(in the rows, 128 means zero)
One turn moves each row of this set onto another row. After a few examples, where does it send each row asked below?
Z_144: [168 134 136 164 104 140 136 112 110 146 131 125 143 138 122 126 139 138
 148 108 129  89 114 122 134 133 128 126 143 128 117 126]
Z_790: [122 143 146 155 124 134 122  91 161 138 144 109 131 124 136 114 140 136
 129 138 157 146 136 136 127 114 128 105 136 104 177 133]
Z_202: [163 132 144 127 157 124 161 124 140 120 135 128 104 144 126  95 140 126
 123 114 127 154 115 106 151 145 147 118 126 129 140 139]
Z_715: [131 125 150 153 136 147 162 118 169 100 126 119 142 134 116  88 120 138
 127 123 137 154 144 128 147 113 157 106 121 123 161 126]
Z_964: [151 142 135 132 107 168 150 110 108 161 127 113 138 129  98 112 135 132
 120 138 150 112 119  92 113 114 139 131 140 141 120 136]
Z_106: [144 139 145 150 108 156 169 111 126 136 123 112 130 127 110 137 135 165
 144 142 125 119 117 117 124 115 112 139 165 124 123  96]
Z_462: [148 111 163 144 147 137 141 134 139 124 138 134 113 138 111 101 124 132
 149 111 104 135  98  96 147 141 130 106 150 115 147 121]
Z_864: [137 124 149 149 148 149 176 134 163  99 123 132 124 131 104  93 122 135
 148 120 124 147 139 117 143 120 150 111 128 128 153 120]
Z_564: [159 150 129 180 140 137 141  76 146 139 132 130 129 137 131 110 145 127
 124 128 133 118 103 104 122 129 147 135 129  99 117 152]
Z_501: [147 144 133 145 111 165 146 116 110 158 115 105 135 118  98 112 127 146
 134 137 136 110 106 104 116 112 134 148 144 135 109 120]
Z_537: [137 153 138 163 122 159 148 115 129 148 113 106 140 116 110 123 114 147
 144 129 116 121 113 123 122 114 139 152 158 123 105 102]
Z_648: [130 130 147 185 128 143 164  93 171 119 117 133 146 141 120 113 140 159
 141 130 135 120 107 131 124 114 114 130 138  96 134 130]
Z_745: [116 144 140 131 112 162 113 118 156 112 138 131 134 127  88 116 136 116
 133 119 111 133 132 136 142  89 157 129 148 113 143 127]
Z_599: [119 129 152 140  92 145 120 103 161 118 148 121 143 124  99 109 151 142
 130 131 138 147 144 138 135  77 148 128 136 105 138 123]
Z_204: [156 138 133 135 102 162 161 115 111 143 121 113 131 126 100 120 140 150
 129 149 137 111 111 108 121 110 126 143 144 136 111 109]
Z_413: [136 141 136 143 119 123 124  86 161 118 152 113 128 122 129 113 139 133
 114 138 153 144 142 143 128 111 144 116 127 105 167 121]
Z_822: [133 161 137 140 131 125 124  92 161 126 138 118 132 126 149 105 135 131
 121 142 151 153 137 156 132 110 145 127 135 111 155 134]
Z_836: [127 158 141 149 130 123 115  90 161 137 137 110 135 122 139 107 139 141
 117 126 154 138 125 143 135 118 135 128 136 114 174 149]
Z_487: [156 142 139 125 146 130 156 108 145 121 134 119 119 153 139  94 144 126
 106 122 138 161 126 115 152 135 149 112 125 128 152 150]
Z_665: [138 154 136 125 110 139 111 101 145 141 146 123 138 134 139 112 171 120
 118 141 134 151 119 130 149  95 161 132 133 113 124 140]
Z_495: [114 148 158 110 114 153 121 115 146 120 140 133 126 129  99 120 147 149
 140 119 125 136 121 126 142  96 120 139 170 117 161 151]
Z_448: [136 131 149 170 136 137 158  88 163 113 126 135 141 127 119 104 122 159
 141 132 137 139 115 134 108 107 134 148 140  85 112 128]
Z_250: [114 150 156 138 104 140 117 109 162 135 129 120 151 128 116 106 157 156
 132 119 139 140 122 142 150  85 130 145 147 120 150 157]
Z_815: [158 149 132 124 106 165 156 110 109 150 125 118 137 133 104 113 139 132
 116 144 147 115 120 103 118 113 142 136 140 147 114 133]
Z_283: [165 134 137 163 130 132 157  70 140 125 148 135 117 136 126 121 155 141
 126 141 145 126 112  97 116 126 131 127 135  91 125 141]
Z_498: [138 146 151 124 113 141 107 116 144 129 149 135 132 138 134 118 161 121
 130 137 113 139 100 132 177 113 140 119 150 128 136 134]
Z_190: [124 134 165 138 148 140 159 116 161 115 126 117 140 126 126  85 118 163
 135 117 148 162 131 119 142 120 136 123 140 123 168 154]
Z_786: [157 122 156 129 153 130 145 136 138 112 136 142 114 138 120  93 120 128
 144 116  99 146 100 113 149 137 146 124 149 120 128 119]
Z_134: [145 114 162 150  93 150 145 125 126 143 127 120 160 134 104  98 116 152
 135 137 149 124 117 132 135 110 123 123 134 142 103 111]
Z_907: [145 145 153 140 155 151 154 130 142 116 121 139 111 130 102  98 121 131
 153 110  99 129 115  97 139 127 140 131 160 128 156 146]
Z_77: [151 130 149 137 143 151 162 127 141 101 134 140 105 130  92 104 123 125
 151 122 100 133 128  96 133 121 147 119 156 122 152 124]
Z_607: [141 125 147 142 145 141 139 105 143 138 143 105 117 137 121  94 128 122
 116 114 146 161 129  92 133 134 150  96 122 110 160 148]
Z_10: [164 126 153 139 100 145 140 120 106 144 129 127 143 128 114 102 122 154
 152 132 146 117 117 129 124 111 121 140 141 133  92 125]
Z_686: [174 130 145 140 110 133 136 104  99 138 149 130 132 124 119 122 125 148
 150 116 138 111 126 119 117 126 137 140 150 114 101 121]
Z_913: [125 135 152 134 104 148 107  99 142 158 154 111 133 128 125 121 171 133
 128 134 147 146 116 103 137 100 138 112 141 103 149 146]
Z_497: [151 116 150 146 155 134 147 122 140 135 141 116 106 134 111  97 129 122
 132 105 131 150 116  86 140 145 147  99 122 118 149 135]
Z_57: [128 127 165 128 119 147  90 110 135 140 168 125 124 117 116 115 138 126
 140 132 125 150 108 106 149 110 145 112 152 102 135 130]
Z_995: [145 122 166 144 101 146 144 125 123 147 125 121 160 133 108  95 114 161
 137 133 151 127 110 132 135 112 118 135 142 143 101 123]
Z_316: [159 120 148 159  92 152 139 124 112 148 122 123 149 135 107 107 128 145
 152 127 141 103 114 125 131 114 120 125 136 134 104 119]
Z_622: [131 135 162 143 161 145 169 132 155 116 119 128 124 124 112  87 116 153
 156 112 132 152 127 108 138 125 136 127 143 127 159 146]

Z_10 moves to Z_501
Z_907 moves to Z_462
Now these:
Z_487 moves to Z_190
Z_815 moves to Z_995
Z_622 moves to Z_497
Z_57 moves to Z_745
Z_413 moves to Z_822
Z_537 moves to Z_144
Z_564 moves to Z_648
Z_665 moves to Z_250

